(in the rows, 100 means zero)
Rotation paths and how fast each direction turns (degrees each step):
Each turn is a multiple of 5 degrees from 10 to 175, or 0.
Rotation 1:
[125, 132, 116, 76, 96, 106, 106, 140, 79, 120, 79, 72, 95, 83, 78]
[122, 123, 117, 68, 132, 63, 113, 87, 110, 101, 83, 102, 87, 118, 67]
[92, 134, 141, 87, 104, 121, 123, 103, 96, 85, 61, 89, 111, 106, 115]
[93, 89, 128, 109, 112, 77, 135, 90, 125, 110, 72, 92, 97, 69, 82]
[72, 103, 91, 82, 127, 81, 110, 91, 74, 108, 69, 55, 115, 91, 119]
[96, 90, 118, 105, 89, 71, 96, 111, 70, 88, 71, 97, 130, 89, 53]
[55, 105, 131, 89, 99, 84, 84, 77, 106, 95, 101, 58, 94, 129, 84]
[106, 100, 142, 103, 66, 96, 109, 114, 62, 117, 99, 64, 90, 93, 81]
[105, 117, 96, 64, 102, 71, 94, 104, 109, 131, 95, 73, 77, 94, 64]
[123, 134, 124, 84, 114, 103, 119, 124, 74, 107, 83, 82, 113, 142, 90]
[106, 129, 127, 89, 90, 79, 121, 81, 135, 85, 69, 106, 92, 90, 73]
[87, 112, 132, 103, 134, 111, 128, 108, 108, 114, 73, 63, 99, 88, 117]
[113, 95, 103, 98, 108, 53, 129, 92, 80, 91, 68, 86, 113, 63, 92]
[62, 108, 108, 82, 134, 86, 74, 108, 93, 86, 64, 74, 124, 99, 79]
[86, 78, 151, 106, 91, 68, 112, 89, 71, 88, 91, 91, 105, 116, 80]
[67, 102, 122, 79, 73, 96, 84, 89, 103, 111, 94, 55, 76, 76, 89]
[113, 92, 122, 94, 105, 92, 111, 126, 71, 143, 97, 70, 94, 112, 68]
[107, 144, 99, 56, 77, 72, 103, 88, 96, 105, 80, 89, 95, 118, 78]
[102, 131, 142, 107, 106, 118, 124, 124, 125, 107, 79, 77, 102, 121, 69]
Directions:
[93, 107, 111, 100, 97, 102, 94, 97, 106, 81, 97, 114, 108, 122, 92] | 90
[114, 90, 112, 118, 99, 105, 110, 115, 88, 104, 99, 108, 106, 100, 90] | 160
Rotation 2:
[91, 86, 89, 156, 107, 52, 107, 101, 125, 123, 104, 99, 95, 110, 101]
[74, 99, 103, 148, 89, 66, 117, 93, 118, 137, 84, 94, 98, 123, 101]
[87, 96, 104, 139, 100, 92, 114, 93, 104, 151, 78, 83, 111, 135, 107]
[110, 84, 90, 139, 121, 101, 108, 104, 99, 145, 95, 82, 119, 140, 95]
[120, 87, 84, 143, 125, 89, 102, 130, 89, 123, 102, 92, 109, 145, 80]
[102, 90, 90, 142, 113, 67, 106, 140, 97, 111, 89, 94, 95, 134, 70]
[91, 101, 105, 132, 101, 66, 112, 134, 105, 111, 61, 88, 90, 118, 75]
[95, 95, 100, 116, 105, 77, 117, 125, 121, 132, 50, 69, 98, 110, 78]
[111, 87, 86, 114, 111, 87, 112, 120, 129, 145, 70, 61, 110, 110, 79]
[114, 77, 77, 116, 105, 89, 104, 125, 132, 143, 108, 74, 103, 108, 70]
[96, 77, 96, 128, 94, 81, 95, 132, 126, 140, 114, 89, 75, 115, 68]
[83, 84, 123, 124, 89, 81, 88, 122, 113, 146, 90, 93, 64, 124, 70]
[95, 85, 128, 115, 113, 91, 102, 105, 108, 146, 73, 90, 66, 125, 73]
[120, 81, 114, 109, 137, 93, 103, 98, 117, 143, 78, 80, 75, 128, 82]
[127, 79, 96, 129, 148, 72, 105, 98, 127, 122, 101, 85, 76, 108, 85]
[105, 85, 91, 139, 124, 52, 106, 104, 133, 121, 109, 97, 69, 108, 85]
[82, 89, 107, 142, 102, 48, 108, 94, 130, 129, 92, 101, 76, 110, 96]
[77, 94, 111, 136, 99, 74, 116, 76, 125, 144, 83, 89, 91, 119, 105]
[101, 91, 103, 137, 114, 98, 112, 77, 113, 156, 92, 83, 108, 131, 104]
Directions:
[116, 92, 83, 104, 112, 101, 96, 108, 101, 95, 123, 100, 104, 98, 96] | 70
[91, 98, 80, 80, 100, 107, 106, 97, 95, 94, 97, 116, 92, 99, 109] | 0
Rotation 3:
[130, 100, 69, 102, 93, 131, 136, 113, 104, 99, 132, 130, 90, 125, 111]
[117, 113, 107, 74, 101, 100, 116, 92, 85, 96, 156, 127, 133, 102, 84]
[124, 129, 136, 94, 118, 107, 123, 89, 72, 103, 95, 120, 111, 125, 77]
[114, 116, 106, 97, 105, 161, 136, 98, 80, 95, 92, 116, 93, 84, 105]
[96, 134, 91, 74, 99, 123, 118, 114, 112, 59, 103, 126, 121, 70, 80]
[122, 135, 88, 95, 123, 98, 131, 105, 134, 73, 90, 112, 100, 125, 80]
[151, 93, 91, 97, 106, 126, 131, 109, 110, 95, 136, 124, 84, 110, 109]
[130, 119, 108, 73, 75, 96, 118, 105, 76, 97, 144, 127, 111, 100, 85]
[108, 148, 114, 109, 114, 112, 129, 83, 70, 101, 109, 116, 117, 128, 84]
[110, 114, 117, 118, 114, 164, 127, 90, 88, 86, 103, 120, 104, 86, 84]
[97, 111, 96, 62, 88, 121, 121, 105, 109, 63, 87, 143, 112, 88, 73]
[116, 138, 72, 75, 133, 103, 134, 108, 126, 87, 97, 120, 103, 124, 103]
[157, 103, 103, 96, 123, 115, 122, 101, 118, 93, 135, 118, 94, 90, 103]
[142, 124, 118, 82, 62, 93, 128, 116, 77, 87, 122, 127, 93, 101, 81]
[99, 150, 84, 110, 102, 123, 131, 95, 71, 100, 116, 112, 121, 123, 94]
[105, 109, 114, 119, 119, 146, 120, 90, 100, 71, 125, 128, 124, 93, 72]
[110, 97, 115, 69, 92, 119, 127, 97, 115, 68, 83, 145, 103, 118, 72]
[115, 123, 75, 55, 124, 118, 137, 101, 104, 99, 103, 122, 102, 116, 115]
[145, 125, 111, 81, 133, 104, 120, 105, 106, 86, 140, 107, 105, 76, 98]
Directions:
[116, 101, 114, 89, 104, 90, 101, 98, 82, 117, 107, 96, 98, 97, 108] | 65
[110, 100, 116, 117, 121, 96, 95, 92, 109, 95, 99, 93, 100, 104, 90] | 110
[113, 110, 93, 90, 106, 94, 100, 109, 115, 93, 89, 93, 89, 83, 109] | 55
[101, 91, 111, 92, 91, 94, 89, 101, 103, 88, 113, 105, 108, 80, 87] | 125
Rotation 4:
[73, 128, 105, 112, 122, 114, 84, 96, 126, 70, 80, 73, 93, 139, 91]
[85, 119, 87, 128, 143, 112, 119, 94, 111, 83, 109, 79, 84, 132, 92]
[107, 117, 94, 145, 137, 104, 120, 66, 102, 81, 117, 70, 101, 100, 111]
[117, 118, 106, 135, 103, 104, 97, 48, 89, 67, 85, 73, 111, 113, 98]
[100, 120, 83, 126, 104, 121, 103, 74, 72, 73, 70, 107, 108, 143, 81]
[90, 119, 80, 133, 131, 124, 116, 86, 65, 97, 97, 125, 116, 117, 98]
[89, 128, 96, 139, 128, 110, 101, 77, 79, 110, 86, 112, 125, 84, 126]
[90, 130, 105, 135, 111, 89, 81, 85, 87, 110, 47, 90, 125, 101, 107]
[96, 132, 76, 131, 111, 96, 76, 121, 94, 102, 59, 89, 115, 129, 90]
[97, 142, 81, 141, 132, 102, 89, 131, 97, 103, 108, 97, 117, 110, 95]
[119, 149, 124, 139, 134, 87, 89, 106, 101, 102, 110, 81, 110, 94, 100]
[131, 135, 122, 127, 104, 91, 88, 95, 83, 102, 85, 64, 99, 113, 79]
[120, 128, 92, 122, 99, 127, 92, 108, 64, 98, 101, 72, 93, 133, 71]
[103, 132, 104, 118, 123, 147, 86, 106, 60, 92, 130, 88, 106, 107, 93]
[88, 136, 138, 110, 126, 136, 94, 82, 69, 101, 107, 92, 107, 93, 106]
[73, 128, 130, 105, 111, 131, 97, 84, 75, 115, 65, 71, 89, 108, 98]
[67, 109, 83, 117, 116, 145, 81, 101, 91, 109, 72, 66, 94, 119, 102]
[68, 121, 91, 122, 134, 135, 76, 105, 112, 82, 110, 79, 106, 103, 117]
[75, 137, 121, 120, 140, 104, 92, 85, 125, 73, 96, 78, 102, 107, 108]
Directions:
[101, 107, 115, 88, 96, 114, 90, 115, 96, 111, 108, 86, 92, 97, 95] | 20
[103, 102, 107, 105, 104, 101, 92, 93, 102, 94, 118, 100, 112, 78, 116] | 95
[91, 113, 107, 91, 113, 102, 105, 110, 104, 91, 111, 123, 101, 107, 96] | 85
[115, 104, 100, 106, 104, 85, 103, 105, 116, 90, 113, 86, 93, 106, 91] | 40
Rotation 5:
[89, 112, 102, 46, 88, 109, 126, 110, 123, 71, 106, 125, 111, 85, 114]
[82, 81, 90, 65, 120, 77, 85, 118, 122, 68, 134, 102, 76, 89, 94]
[87, 142, 120, 76, 121, 86, 96, 127, 130, 74, 90, 112, 98, 78, 120]
[97, 106, 100, 48, 99, 76, 113, 101, 134, 97, 85, 114, 55, 91, 90]
[98, 122, 114, 63, 137, 87, 67, 113, 125, 101, 113, 125, 99, 110, 87]
[109, 113, 113, 66, 103, 68, 121, 150, 129, 100, 80, 112, 105, 103, 86]
[122, 75, 110, 51, 129, 114, 97, 111, 142, 101, 109, 110, 93, 101, 104]
[77, 113, 104, 59, 103, 99, 105, 140, 121, 81, 130, 120, 129, 103, 88]
[106, 80, 94, 65, 117, 81, 113, 130, 125, 58, 100, 92, 98, 87, 107]
[84, 119, 119, 68, 105, 117, 97, 112, 138, 86, 119, 112, 93, 69, 127]
[64, 117, 95, 54, 108, 74, 116, 110, 119, 64, 101, 107, 79, 108, 83]
[108, 110, 107, 73, 138, 70, 71, 116, 124, 84, 96, 125, 84, 69, 103]
[90, 131, 122, 64, 94, 84, 113, 130, 140, 112, 96, 111, 78, 107, 95]
[115, 94, 100, 37, 139, 99, 95, 103, 121, 89, 90, 126, 98, 122, 88]
[109, 100, 111, 71, 106, 87, 92, 153, 133, 108, 124, 123, 120, 89, 87]
[100, 95, 115, 63, 121, 106, 131, 132, 132, 77, 94, 84, 99, 114, 114]
[98, 96, 101, 48, 103, 108, 102, 104, 121, 74, 126, 130, 112, 71, 106]
[69, 103, 96, 76, 113, 71, 101, 142, 127, 67, 123, 87, 81, 97, 94]
[100, 129, 116, 66, 128, 92, 104, 103, 125, 64, 76, 115, 93, 76, 126]
Directions:
[92, 101, 96, 99, 73, 90, 114, 113, 101, 108, 103, 100, 95, 97, 89] | 155
[109, 101, 124, 97, 99, 85, 109, 89, 90, 98, 116, 96, 100, 101, 102] | 0
Rotation 6:
[73, 90, 86, 122, 70, 113, 121, 103, 92, 110, 126, 101, 126, 68, 106]
[51, 110, 110, 109, 83, 78, 125, 106, 86, 123, 96, 91, 95, 114, 101]
[108, 90, 103, 122, 65, 73, 126, 99, 85, 121, 123, 108, 112, 75, 102]
[59, 109, 94, 114, 77, 105, 135, 123, 108, 101, 100, 101, 125, 99, 96]
[74, 97, 110, 113, 61, 79, 105, 98, 68, 138, 109, 81, 108, 93, 109]
[72, 99, 89, 121, 83, 86, 151, 98, 92, 99, 129, 118, 100, 84, 97]
[80, 105, 125, 108, 62, 82, 126, 129, 101, 124, 95, 92, 122, 107, 101]
[78, 95, 83, 127, 71, 110, 117, 93, 72, 124, 117, 100, 120, 69, 101]
[58, 114, 115, 110, 88, 69, 136, 110, 100, 101, 116, 97, 98, 108, 105]
[105, 87, 101, 119, 62, 81, 124, 113, 95, 140, 102, 100, 119, 87, 94]
[53, 110, 95, 120, 79, 109, 125, 112, 87, 95, 109, 98, 118, 84, 102]
[71, 93, 116, 107, 73, 63, 114, 98, 90, 138, 117, 85, 104, 105, 101]
[93, 101, 87, 131, 78, 91, 147, 105, 87, 103, 105, 118, 105, 83, 99]
[62, 106, 119, 99, 66, 90, 116, 125, 101, 106, 107, 81, 131, 97, 103]
[76, 90, 87, 127, 79, 88, 120, 82, 77, 143, 105, 102, 101, 89, 100]
[73, 114, 114, 112, 78, 73, 145, 119, 89, 87, 123, 107, 104, 89, 104]
[85, 86, 105, 117, 61, 89, 120, 116, 104, 139, 103, 91, 133, 96, 100]
[62, 115, 93, 129, 75, 100, 126, 99, 63, 104, 100, 100, 100, 85, 104]
[76, 100, 120, 100, 77, 71, 129, 103, 104, 125, 129, 93, 111, 98, 101]
Directions:
[109, 105, 96, 104, 97, 105, 100, 97, 83, 82, 109, 106, 99, 77, 104] | 145
[78, 103, 97, 96, 105, 107, 85, 85, 86, 108, 103, 90, 94, 100, 104] | 110
[96, 88, 88, 113, 101, 88, 98, 115, 89, 94, 110, 85, 106, 107, 94] | 0
[96, 91, 76, 112, 109, 113, 112, 91, 107, 104, 100, 111, 99, 99, 95] | 155
Rotation 7:
[96, 83, 114, 74, 130, 92, 116, 109, 92, 116, 141, 104, 106, 146, 95]
[110, 87, 103, 107, 146, 78, 111, 103, 99, 137, 130, 101, 119, 117, 81]
[91, 103, 121, 96, 133, 85, 118, 102, 82, 132, 131, 119, 98, 131, 104]
[85, 71, 99, 82, 146, 79, 116, 99, 87, 111, 121, 107, 106, 118, 78]
[91, 92, 109, 120, 140, 71, 105, 88, 79, 142, 119, 122, 105, 106, 79]
[72, 82, 113, 77, 134, 79, 103, 87, 74, 112, 112, 133, 95, 127, 87]
[95, 76, 102, 97, 148, 76, 96, 91, 91, 117, 104, 130, 111, 107, 58]
[90, 93, 122, 97, 115, 73, 98, 74, 84, 124, 104, 149, 91, 120, 71]
[95, 73, 111, 74, 125, 77, 97, 88, 91, 92, 104, 129, 100, 128, 57]
[115, 99, 115, 105, 119, 67, 102, 82, 101, 118, 102, 138, 109, 116, 52]
[108, 96, 127, 71, 101, 79, 110, 85, 89, 95, 107, 143, 94, 143, 69]
[125, 92, 106, 78, 123, 72, 114, 98, 107, 97, 101, 111, 113, 122, 46]
[129, 120, 121, 91, 100, 69, 122, 87, 91, 113, 112, 131, 99, 131, 71]
[113, 99, 112, 58, 112, 77, 132, 103, 91, 90, 112, 113, 107, 134, 69]
[127, 114, 107, 94, 121, 66, 135, 103, 96, 117, 100, 109, 110, 111, 63]
[106, 117, 123, 66, 109, 65, 140, 99, 74, 114, 109, 109, 93, 123, 89]
[104, 100, 98, 67, 131, 62, 140, 112, 84, 103, 103, 95, 103, 99, 70]
[103, 121, 112, 86, 118, 53, 133, 92, 78, 134, 102, 107, 95, 93, 80]
[73, 98, 111, 53, 115, 55, 125, 105, 73, 109, 104, 107, 86, 104, 87]
Directions:
[101, 113, 98, 83, 85, 85, 102, 108, 104, 101, 92, 88, 94, 85, 102] | 10
[77, 95, 95, 105, 113, 94, 101, 97, 86, 105, 94, 102, 94, 82, 105] | 25
Rotation 8:
[103, 78, 85, 64, 82, 133, 106, 74, 130, 90, 117, 118, 79, 73, 91]
[134, 103, 93, 64, 81, 140, 100, 63, 132, 102, 101, 116, 86, 74, 113]
[108, 109, 82, 79, 80, 134, 84, 68, 126, 121, 84, 89, 86, 58, 111]
[85, 98, 70, 73, 94, 122, 78, 81, 138, 105, 101, 93, 77, 60, 84]
[108, 105, 76, 59, 106, 119, 85, 87, 140, 95, 114, 119, 83, 69, 84]
[133, 115, 77, 75, 99, 125, 84, 77, 134, 108, 105, 127, 99, 66, 106]
[113, 99, 66, 102, 98, 124, 76, 67, 126, 125, 98, 108, 99, 54, 98]
[92, 80, 63, 93, 100, 118, 84, 73, 126, 114, 113, 109, 83, 56, 79]
[115, 75, 72, 77, 93, 120, 95, 74, 129, 90, 119, 135, 84, 73, 85]
[133, 90, 85, 80, 76, 134, 100, 65, 124, 111, 111, 127, 91, 68, 109]
[107, 95, 81, 91, 76, 136, 88, 58, 118, 125, 95, 98, 85, 60, 110]
[79, 85, 75, 76, 78, 127, 95, 69, 127, 109, 107, 97, 78, 62, 85]
[102, 94, 86, 51, 90, 130, 98, 84, 134, 92, 115, 114, 77, 72, 93]
[131, 114, 85, 59, 93, 137, 90, 78, 135, 104, 96, 114, 92, 69, 109]
[109, 111, 71, 83, 96, 124, 71, 72, 131, 120, 92, 97, 94, 58, 102]
[91, 98, 61, 82, 105, 118, 73, 74, 138, 108, 104, 101, 92, 58, 81]
[113, 94, 64, 73, 110, 115, 85, 83, 136, 91, 114, 129, 94, 71, 82]
[140, 98, 75, 88, 97, 125, 90, 71, 130, 106, 111, 133, 102, 64, 111]
[118, 90, 70, 104, 86, 125, 84, 63, 120, 127, 100, 111, 91, 57, 100]
Directions:
[93, 97, 115, 89, 81, 113, 113, 95, 95, 97, 98, 89, 88, 103, 105] | 35
[76, 95, 91, 112, 98, 97, 92, 97, 99, 109, 95, 82, 97, 92, 91] | 90
[106, 102, 100, 102, 101, 102, 93, 114, 82, 108, 113, 88, 99, 121, 96] | 0
Rotation 9:
[118, 107, 55, 97, 108, 128, 95, 69, 79, 146, 97, 118, 90, 90, 90]
[125, 108, 84, 117, 127, 132, 75, 121, 85, 109, 91, 102, 137, 133, 115]
[108, 91, 66, 94, 74, 100, 82, 76, 74, 77, 73, 98, 114, 147, 116]
[131, 126, 71, 97, 71, 125, 100, 70, 115, 109, 68, 88, 124, 86, 100]
[106, 116, 68, 155, 100, 134, 84, 97, 101, 85, 86, 132, 102, 95, 92]
[107, 92, 74, 129, 96, 90, 80, 69, 51, 124, 102, 98, 123, 101, 126]
[124, 130, 61, 93, 113, 91, 98, 81, 109, 122, 100, 119, 140, 129, 111]
[103, 99, 48, 85, 94, 139, 97, 98, 82, 99, 66, 131, 94, 119, 97]
[108, 94, 86, 126, 91, 153, 95, 84, 89, 111, 73, 78, 128, 116, 123]
[122, 114, 70, 132, 85, 100, 72, 64, 110, 84, 95, 94, 108, 133, 92]
[148, 108, 64, 103, 83, 100, 75, 87, 81, 112, 75, 122, 110, 69, 103]
[101, 124, 74, 132, 102, 117, 105, 110, 92, 100, 81, 132, 144, 102, 130]
[80, 101, 48, 109, 91, 110, 110, 57, 72, 115, 95, 109, 101, 129, 107]
[139, 114, 71, 95, 111, 140, 82, 77, 106, 139, 96, 92, 119, 117, 91]
[128, 101, 73, 116, 104, 126, 66, 117, 82, 75, 74, 120, 114, 142, 101]
[117, 94, 75, 104, 60, 102, 94, 73, 73, 86, 64, 84, 129, 107, 129]
[112, 139, 61, 126, 87, 115, 102, 66, 130, 100, 84, 111, 122, 100, 93]
[106, 102, 60, 136, 103, 126, 80, 89, 64, 113, 94, 131, 83, 86, 88]
[114, 102, 82, 120, 116, 106, 82, 92, 64, 130, 104, 98, 147, 123, 130]
Directions:
[91, 110, 95, 110, 107, 97, 99, 108, 112, 82, 105, 112, 98, 119, 92] | 145
[92, 107, 94, 113, 106, 84, 106, 96, 94, 110, 109, 117, 103, 83, 104] | 60
